In the data rows, the value 128 means zero.
What is the hidden score of each row? Scores go from 0 to 30, and 15 is about the middle. The score is a weighted sum of the row's numbers plus the product of two more (or one squared), each taken from its middle value.
[108  88 100 105  71 109 131 145 101  85 167  78 104 155 114 162] ~ 22
[107 111  83 116 124 119 121 145 118 108 112  99 153  70 112 153] ~ 16
[134  99 119 162 112 149 156 170 101 193 145  89 140  81 116 133] ~ 17
[120 119 113 155 135 112 116 130 110 142 119 103 195  48 111 158] ~ 6
[ 87 129 101 106  85  92 140 119 134  63 122 127 107 137 168  82] ~ 3
[107 110 120  68 125 131 118 163 128 116 145 115 117 140 152 107] ~ 18
[130 131 105 139 161  95  97 105 140 121 124 130 137  90 126 130] ~ 20
[ 82 151 114 131 135 108  98 125 148 120 151 133 112 104 106 128] ~ 18
[142 111 106 145 156 150 134 130 118 158 126 102 176  72 129 158] ~ 14
[165 194 171 159 139 129  61  82 158 125  97 189 164 125 104  80] ~ 9
[144 116 109 163 125 103 129 159 106 134 151 107 129 102 104 162] ~ 17
[ 85 113  97 122 100  96 118 116 120 105 160 131  78 113 151 117] ~ 11
[131 125 156 136 125 156 164 114 141 170 129 101 101 126 155 104] ~ 14
[119 126  81 165 126 109 156 115 119 105 147 155 109 100 133 155] ~ 16
[ 84 120 103 129 110  83 144 153 120 101 171  97 107 130 128 152] ~ 12
[ 99 126 120 132 122 135 163 132 125 133 171 109 112 127 190 121] ~ 6
[ 91  98  98 103 135 114 156 132 130 111 169  83  79 170 181 155] ~ 15
[109 106  92  66 145 100 165 149 166 104  91 118  54 175 189  76] ~ 10
[ 92  93 103  93 101 119 125 161 128  68 124 120  76 125 177  69] ~ 11
[ 97 103  92 151  69 110 174 146 133 104 189  67 103 101 152 179] ~ 3
[163 155 174 136 143 195 122 118 139 142 110 147 145 169 103 110] ~ 19
[149 196 136 189  85 153  90  74 152 113  96 198 172  82  96  88] ~ 2
[136 132 135 111 128 141 179 103  97 156 170 125 102 134 144 162] ~ 17
[118 103 128  90 119 118 159 126 102 140 141 124 100 134 131 166] ~ 24
[113 134 122 140  88 109 207  94 120 132 147 133 102 114 160 154] ~ 13
[110 150  92 148 136 106 128 123 129 101  81 140 134 134 124 116] ~ 13
[162 177 182 162 155 172 108  90 123 146  86 175 148 172  89 105] ~ 15
[111 127  88 140 133  82 148 143 136  96  86 138 121 112 138 128] ~ 20
[106 106  94  94 136 107 149 117 122  70 115 136 105 161 186 111] ~ 9
[ 81 109  96 105  86 120 154 134 104 119 161 110  76 113 177 137] ~ 12
[178 138 171 136 201 170  82  91 113 124 124 168 131 191  80 119] ~ 16
[104 107 112 112 152 129 134 171  96 149 167  77 162 134  99 185] ~ 21
[115 115 117 101 147 138 153 168 115 104 174 115 110 134 138 146] ~ 15
[ 94  82 105  86 155 126 157 138 117 179 171  88  80 110 177 152] ~ 27
[158 160 133 153 121 150 139 118 151 123  79 167 173 120 116  98] ~ 9
[130 105 139  94 118 125 177 116  98 144 180  98 103 166 133 162] ~ 16
[122 125 130 114 136 139 143 126 114 144 159 102 132 113 129 119] ~ 12
[143 168 149 166 125 160 128  81 131 208 134 166 165 132 116 145] ~ 19
[119 127 103  89 116 111 114 143 117 108 136 131 105 112 141 129] ~ 15
[133 106  85 134 166  95  98 124 157  99  71 107 167  72 115 125] ~ 19
[104 117  93  86  80 109 161 116 124  79 154 107  85 152 154 156] ~ 13
[ 99 108 128 123 111 128 163 133 105 132 166 110 117 128 142 175] ~ 15
[151  87 118 146 141 144 137 157 142 149 138 104 167  86 113 128] ~ 16
[ 84 126 111 109 122 121 148 128 134 139 144 104 103 148 163 135] ~ 16
[ 72  66 115 104 112  93 188 150  95 137 178  62  90 152 159 159] ~ 18
[125  99 131  89 136 128 145 175 143 114 175 108  99 133 162 111] ~ 13
[ 77  91 100  94  60 123 154 137 149  93 151 132  90 132 180 126] ~ 16
[175 178 175 140 136 158  73  97 145 140  80 171 169 139  75  90] ~ 15
[149 133 180 113 166 163 124 130 135 165  96 139 125 140 118 120] ~ 27
[ 78 102  82 151  87 107 173 125 138  92 154 137 113  57 133 161] ~ 5
[115  89  63 110 121 122 102 155 119  87 144  71 126 105 143 114] ~ 10
[194 133 170 151 190 143  81 129 164 151 101 154 174 139 106  95] ~ 19
[159 160 175 101 189 151  67  82 161 163  86 186 138 168  86  81] ~ 22
[146 167 164 172 125 152 129  89 163 143  68 172 141 113 126  82] ~ 14
[ 92 124 139 121 104 140 143 106 111 118 170 112 101 127 129 170] ~ 19
[146 121 103 166 153 108 107 150  78 124 114  80 186  88  92 182] ~ 13
[138 175 158 151 166 136  94 107 144 115  70 173 163 132 100  83] ~ 15
[ 86 122  97  92 102  62 121 151 104  83 109 116 141 116 109 142] ~ 16
[153  95 134 106 123  99 144 149 132 190 143  97 137  98 115 122] ~ 26
[130 110 111  90 123  99 154 119 115 144 165 117 102 130 144 172] ~ 22
[ 99 116 133 152  64 145 133  91 114  98 157 141 106 111 146 101] ~ 9
[ 86  93  84 111  95  86 126 157 153 120 114 105 121 105 123 127] ~ 20
[ 88 133  97 112  67  59 137 136 108  79 136 144 120 101 138 136] ~ 7
[122 121 113 107 121 116 171 132 120 114 179 110 103 188 168 127] ~ 5
[161 102 123 146 107 112 120 172  86 151 133  63 170  54  96 209] ~ 15
[140  76 120  97 130 121 136 184  96 127 171  85 115 116 100 154] ~ 21
[184 155 175 180 143 189 120 107 163 168  99 139 163 124  91 132] ~ 18
[180 167 170 155 168 164 107 131 159 121  80 150 180 151  90  66] ~ 8
[146 133 121 149 177 141 126 151 120 152 119 111 169 109 104 142] ~ 19
[150 189 178 161 153 133  63 105 150 173 103 187 166 145  92  80] ~ 18
[115  99 129 108 147 148 117 160 109 107 127 125  85 161 179  80] ~ 12
[147 181 161 142 151 155  97  97 144 145 121 171 171 105  91  89] ~ 13
[ 97  98 107 107 119  76 115 137  96 106 150 127 122  68 127 175] ~ 17
[168 141 179 153 144 161  74 121 118 127  80 168 157 123  94  94] ~ 19
[124  98 133  83 115 106 117 115 120 110 133 122  84 201 153 117] ~ 13
[134 177 163 170 155 133  84  79 141 134 101 199 151 134 127 109] ~ 16
[176 124 143 150 163 155 116 154 130 147 116 131 179  93  99  98] ~ 14
[119  86  95  90 149 134 150 172 115 120 158 104 108 125 158 121] ~ 15
[143  94 103  90 196 126 152 193 109 170 134  88 142 123 168 119] ~ 25
[117 122 129  73 103 118 176 124 120 108 148  78  75 149 147 131] ~ 12
[ 66 110 100  94  99 109 172 148 126  79 138 117  96 160 165 130] ~ 14
[145 171 134 162 157 137  56 109 133 126 113 175 165 110  88  88] ~ 11
[ 72 103  80 114 107  94 142 109 130  69 106 140  86 105 181  70] ~ 7
[152 136 142 157 158 132 133 142 106 162 127 114 158  75 107 170] ~ 21
[110 113 108 144 107  71 111 127 101 123 143 121  98 134 133 129] ~ 14
[115 109  84 128  75  83 129 155 114 107 169  98 147  93 121 155] ~ 6
[120 119 138 156 104 136 179 129  92 153 171 106 116 124 127 197] ~ 14
[104 107 113 147 100 131 140 124 131  88 150 126 101  90 115 145] ~ 15
[131 143 106 147 128 130 152 140 143 119 119 114 109 108 124 169] ~ 17
[ 89 105  95 119 104  89 129 141 132  93 141 142 134  79 129 174] ~ 12
[133 100 122  98  96 148 154 125 116 176 145 105 121 129 184 136] ~ 14
[103 137 101 150  74  80 175  91 122 114 143 151  92  85 140 178] ~ 16
[ 96  80 137 107 125  73 159 163  77 136 181  97 103 130 120 198] ~ 25
[ 75  95  99 127 104 126 184 140 121 122 144  97 122 102 163 159] ~ 9
[138  90  73 114 147 116 128 166 137 117  99  95 149 100 149 111] ~ 14
[171 190 178 132 157 197  94 119 167 154  57 168 182 167 102  72] ~ 16
[101 130 137 116 109  95 146 129 126 110 168 115  86 139 133 162] ~ 17
[116 126 123  72 169 130 151 162  96 167 122  92 106 172 114 169] ~ 29
[164 176 166 172 179 221 128 107 140 222 132 136 192 111 111 127] ~ 16
[110  86  88 119 110 132 157 152 100 158 165  78 112  89 167 136] ~ 12
[137 112  99 163 111 145 153 137 125 152 148 107 141  99 120 173] ~ 14
[116 114 119 118 150 118  87 162 104  81 130 116 127 135 133 123] ~ 16
[ 92 118  59 114 118 132 129 179 114 107 141 100 120  90 169 100] ~ 5
[ 88 131 106  99 122  80 117 149 126  80 149 114  97 146 147 134] ~ 13
[101 100 118  97 100  93 171 114  92 129 152 119  67 194 175 135] ~ 12
[192 173 149 153 142 183  89  88 144 165 102 178 183 110  87  87] ~ 10
[ 98  73  85  90 104  98 141 154 131  58 123 112  97 161 176  88] ~ 9
[ 83 108  90 107 115 122 174 105 133 120 125 122 103 107 206 129] ~ 10
[125 168 129 148  99 105  81  73 126 126 100 207 147 103 104  88] ~ 12
[114 103 118 123 113  87 155 167  88 137 184 111 125 116 134 172] ~ 16
[ 71 118 116 100 134 114 160 134 161  97 125 146  75 187 166 124] ~ 20
[156 150 160 136 164 134  94 101 146 129  89 185 141 171  93  85] ~ 15
[155 185 164 148 135 191 119 100 155 137  60 162 179 126 109 101] ~ 16
[ 82 119 108  87 120 138 148 147 155  85 134 118 111 163 157 120] ~ 19
[177 183 180 190 176 189  86  88 149 212 109 180 206  96 107 106] ~ 19
[115 124 157  80 126 130 137 120 135 141 166  96  99 183 148 153] ~ 21
[101 111 130  91 111 106 124 150  99  87 148 123  75 138 167 122] ~ 15
[180 174 211 145 201 209  91 132 128 211  86 137 166 160 104  99] ~ 23
[143 164 154 179  99 133 105  76 160 124  99 217 154 128 101 115] ~ 14
[ 90  85 122  79 108  91 183 144 110 146 158 100  91 171 147 181] ~ 26
[177 176 200 156 169 183 118  96 142 154 116 190 130 183  98 100] ~ 14
[102  93 108 119 104 150 145 143 116 130 150 100 109  84 160 140] ~ 15
[141 117 109 169 144 133 151 154 109 175 115  81 152  60 108 176] ~ 22
[145 107 122 148 138 155 149 148 116 176 133 124 135  94 130 180] ~ 23
[123  97 100 110 154 120 124 166 154 116 108 102 129 143 154 113] ~ 17
[146 124  86 106 135 138 143 140 151 120 130 119 121 122 188 103] ~ 6
[103 140 104 104 108 112 144 126 104 113 158 105  68 137 161 121] ~ 7
[161 169 147 170 149 120  95 117 151 140  95 157 206  83  89  80] ~ 12
[106 114  91  96 116 149 138 131 128  93 166 120  97 160 176 104] ~ 7
[ 99 128 111 117  78 120 165  98 125 116 149 125 106 146 156 146] ~ 10
[136 117 113 164 135 120 140 160 125 118 145 123 154 107 109 136] ~ 12
[141 125 118 130 160 136 134 171 110 137 121 102 139 126 131 123] ~ 15
[119 132 133 125 109 123 126 105 145 124 144 138 120 128 170  94] ~ 7
[191 168 163 140 194 139  74  94 136 155  76 182 167 136 107  81] ~ 18
[172 182 179 197 112 141 104 113 132 163 109 179 174 135  80 104] ~ 11
[153 146 102 160 143 158 144 149 109 155  93 106 155  98 117 179] ~ 17
[151 170 158 174 153 120 100 104 160 125  70 179 149 145  93  90] ~ 18
[123  87 128  84 125  97 177 167  47 130 152  86 104 167 125 161] ~ 18
[ 69  80  99 136  63  82 154 149 113 126 171 124 105  74 151 158] ~ 9
[153 172 171 139 171 184 120  80 121 172 128 162 142 148 139 121] ~ 16
[102 114 121  77 122 148 130 165 125 106 145  95  84 160 153 129] ~ 24
[165 164 183 112 154 140  82  90 137 140 121 166 162 124  92 105] ~ 17
[ 85 103 104 145  90 120 159 152 148 135 174 113 125 104 142 163] ~ 10
[113 116  98 119  95  97 143 169 116 123 116 126 121 137  99 140] ~ 18
[ 97 148 114  97 126  94 132 137 127  89 125 112 100 154 157  97] ~ 7
[135 107 122  75 138 116 117 164  93 107 129 101 135 118 111 151] ~ 22
[ 90  88 111 115  89 126 163 128 142 131 153 107  99 118 185 141] ~ 13
[106 135 100 120 152  90 150 141 138  84  99 127  91 145 134 113] ~ 16
[127 122 102 120 103 138 130 131 133 169 149 128 148  77 137 163] ~ 15
[119 119 101 110 140 145 175 119 109 136 147 115  93 159 154 145] ~ 14
[111  95 129  94 135 100 133 124  67 119 166 124 102 134 111 158] ~ 21
[148 171 159 187 120 138  84 100 144 107  48 201 169 133  90  97] ~ 14
[134 136 110 122 144 115 124 153 135 101  89 134 129 128  91  99] ~ 14
[147 167 108 147 159  90  88 116 103 101 115 112 180 115 115 129] ~ 7
[101 135  77  84 180  59 130 124 124  37  76 124 102 136 139  76] ~ 10
[163 167 174 135 162 145  70 137 135 140 126 159 161 132  90  83] ~ 13
[144 121 127 178 155 138 153 132 109 157 153 103 173  45 124 167] ~ 10
[138 114 109 145 141  96 134 130 123 114 123 119 137  83 110 139] ~ 18
[145 116 112 142 127 136 171 129 124 191 142 124 142 104 116 179] ~ 27
[185 188 173 121 164 166  84 117 129 138 122 128 141 140 105 112] ~ 10
[128 118 173 119 134 156 117 129 123 143 128 159 103 166 131 118] ~ 24
[188 189 176 137 196 156  60  83 157 149  90 188 166 168 113  68] ~ 10
[ 94 120  97 120 139  86 125 117 121 103 132 143 121 146 115 126] ~ 17
[111  76  90 136 117 107 115 149 148  76 120  88 129 115 136 130] ~ 15
[137  92 140 128 132 130 140 138  62 168 139 104 128 120 108 157] ~ 22
[115 150 136  86 133 153 155  83 155 117 127 157 115 197 141 106] ~ 14
[153 170 185 139 163 178  99 103 178 114  85 184 168 130  94  72] ~ 17
[130 136 126 110 120 133 162 135 162 182 122  96 117 153 136 155] ~ 23
[122 132 124  99 154  70  89 152  60  98  94  91 168 116  71 130] ~ 17
[152 116 112 148 120 134 112 172 113 159 119  99 165 110 107 168] ~ 18
[162 187 158 189 162 140  48  99 164 132  81 162 160 126  92 108] ~ 15
[138 161 172 152 128 148  88 118 120 176 143 138 175 117 122 133] ~ 13
[116 110  61 111 114  81 129 143 129 100 146  95 145  90 143 109] ~ 6
[105 107 118 141 104  67 129 129 105 113 133 116 132  93 138 156] ~ 13
[160 160 180 158 155 166 149 111 127 198 101 138 168 103 110 130] ~ 22
[120 104 106  84 156 150 122 142 115 111 144  98 143 105 147 119] ~ 16
